arr = -547 -153 -417  403 -166 -341  -43 -290  -89   65
arr[-10]: -547
arr[-3]: -290
arr[-4]: -43
arr[-6]: -166
arr[-9]: -153

data =
551  359  508  483  556  578  458  499
510  583  587  278  335  321  606  408
630  567  591  114  263  352  592  405
378  302  389  913  802  715  350  593
463  385  401  714  652  660  380  566
482  553  551  377  415  373  565  444
552  677  609  110  211  234  650  376
data[-7,-8] => 551
data[-6,1] => 583
data[5,2] => 551
data[2] => [630, 567, 591, 114, 263, 352, 592, 405]
data[-6,-6] => 587
data[6] => [552, 677, 609, 110, 211, 234, 650, 376]
data[5] => [482, 553, 551, 377, 415, 373, 565, 444]
data[:, 3] => [483, 278, 114, 913, 714, 377, 110]
data[4,2] => 401
data[2,-2] => 592
data[0,6] => 458
data[:, 1] => [359, 583, 567, 302, 385, 553, 677]
data[4,-7] => 385
data[4,5] => 660
data[-2,7] => 444
data[-6,5] => 321
data[-4,5] => 715

X = 252  179   24  186  238
X[-5] = 252
X[-1] = 238
X[2] = 24
X[3] = 186

m = [-0.059  0.053 -0.061  0.001 -0.171 -0.089  0.093  0.124]
m[-8]	-0.059
m[-7]	0.053
m[2]	-0.061
m[-4]	-0.171

x =
206  675  287  475  646  713  745
352  432  395  499  755  899  842
516  217  684  493  304  463  414
589  457  259  471  655  352  604
x[-4, -7]	206
x[:, 6]	[745, 842, 414, 604]
x[-3, 6]	842
x[-4]	[206, 675, 287, 475, 646, 713, 745]
x[-2, -7]	516
x[-1, 5]	352
x[-1, 4]	655
x[0, -1]	745
x[:, 2]	[287, 395, 684, 259]

W =
-21  -38  -18  -26    5  -13  -27   -4   -7  -38  -37   25  -18  -15  -30
-15  -12   -6    2   -3   -3   -6  -23  -11   -2  -24  -17  -33  -34  -31
-17  -25  -20   -9  -10  -14  -26   -6  -25  -25  -12   -9  -21  -10  -15
-21   -2   -1   -2  -13  -24  -12  -30  -15  -28  -16  -14  -27  -17  -23
-18  -10   -9  -11  -21  -27  -18  -24  -18  -25  -19  -12  -21  -12  -20
-15  -14  -25  -16  -30  -14  -21  -30  -20  -17  -18  -27  -11   -5   -8
-17  -11   -9    1   -9  -11   -9  -22  -14  -14  -15  -20  -30  -24  -22
-15  -13   -5   -6  -26  -46  -16  -12  -25  -27  -17  -12  -17   -9  -14
-20  -12  -19  -14  -20  -26  -13    2  -32   -9    7  -39  -22  -17   -6
Rows and columns are counted from 0.
(0, 0): -21
(6, 0): -17
(4, 9): -25
(7, 13): -9
(1, 2): -6
(5, 14): -8
(1, 3): 2
(2, 11): -9
(2, 6): -26
(5, 9): -17
(5, 7): -30
(7, 2): -5
(7, 14): -14
(3, 7): -30
(5, 8): -20
(3, 4): -13
(2, 5): -14
(5, 5): -14
(8, 9): -9
(4, 0): -18
(0, 11): 25
(3, 5): -24
(1, 12): -33
(8, 6): -13
(3, 6): -12
(8, 13): -17
(0, 3): -26
(7, 1): -13
(2, 8): -25
(2, 9): -25
(3, 1): -2
(6, 1): -11
(4, 14): -20
(7, 3): -6
(1, 14): -31

M =
[[ 655  572  584 -302 -336 -422  741 -322 -313 -265  527]
 [ 661  577  588 -311 -335 -423  735 -334 -310 -276  532]
 [ 623  538  554 -251 -342 -419  766 -264 -331 -208  500]
 [ 664  587  602 -330 -362 -437  717 -348 -315 -293  545]
 [-173 -257 -152 -360   77   10 -800 -371  143 -342 -279]
 [-374 -480 -360 -147  169  106 -826 -141  146 -114 -486]
 [-484 -611 -486   45  276  214 -724   60  152   85 -613]
 [ 656  579  596 -317 -363 -433  726 -333 -318 -279  539]
 [-157 -232 -124 -382   60   15 -795 -388  148 -366 -253]
 [-170 -247 -137 -370   75   32 -801 -376  156 -356 -267]
 [-150 -227 -119 -386   54    5 -792 -393  142 -369 -247]]
Indices start at 0.
(0, 0): 655
(5, 7): -141
(2, 2): 554
(6, 8): 152
(4, 10): -279
(2, 4): -342
(7, 6): 726
(5, 5): 106
(8, 5): 15
(9, 4): 75
(3, 5): -437
(4, 8): 143
(9, 2): -137
(4, 5): 10
(9, 9): -356
(1, 8): -310
(4, 6): -800
(10, 9): -369
(7, 9): -279
(4, 3): -360
(1, 7): -334
(5, 6): -826
(7, 0): 656
(0, 1): 572
(2, 8): -331
(5, 9): -114
(10, 3): -386
(3, 9): -293
(8, 0): -157
(10, 8): 142
(8, 1): -232
(3, 1): 587
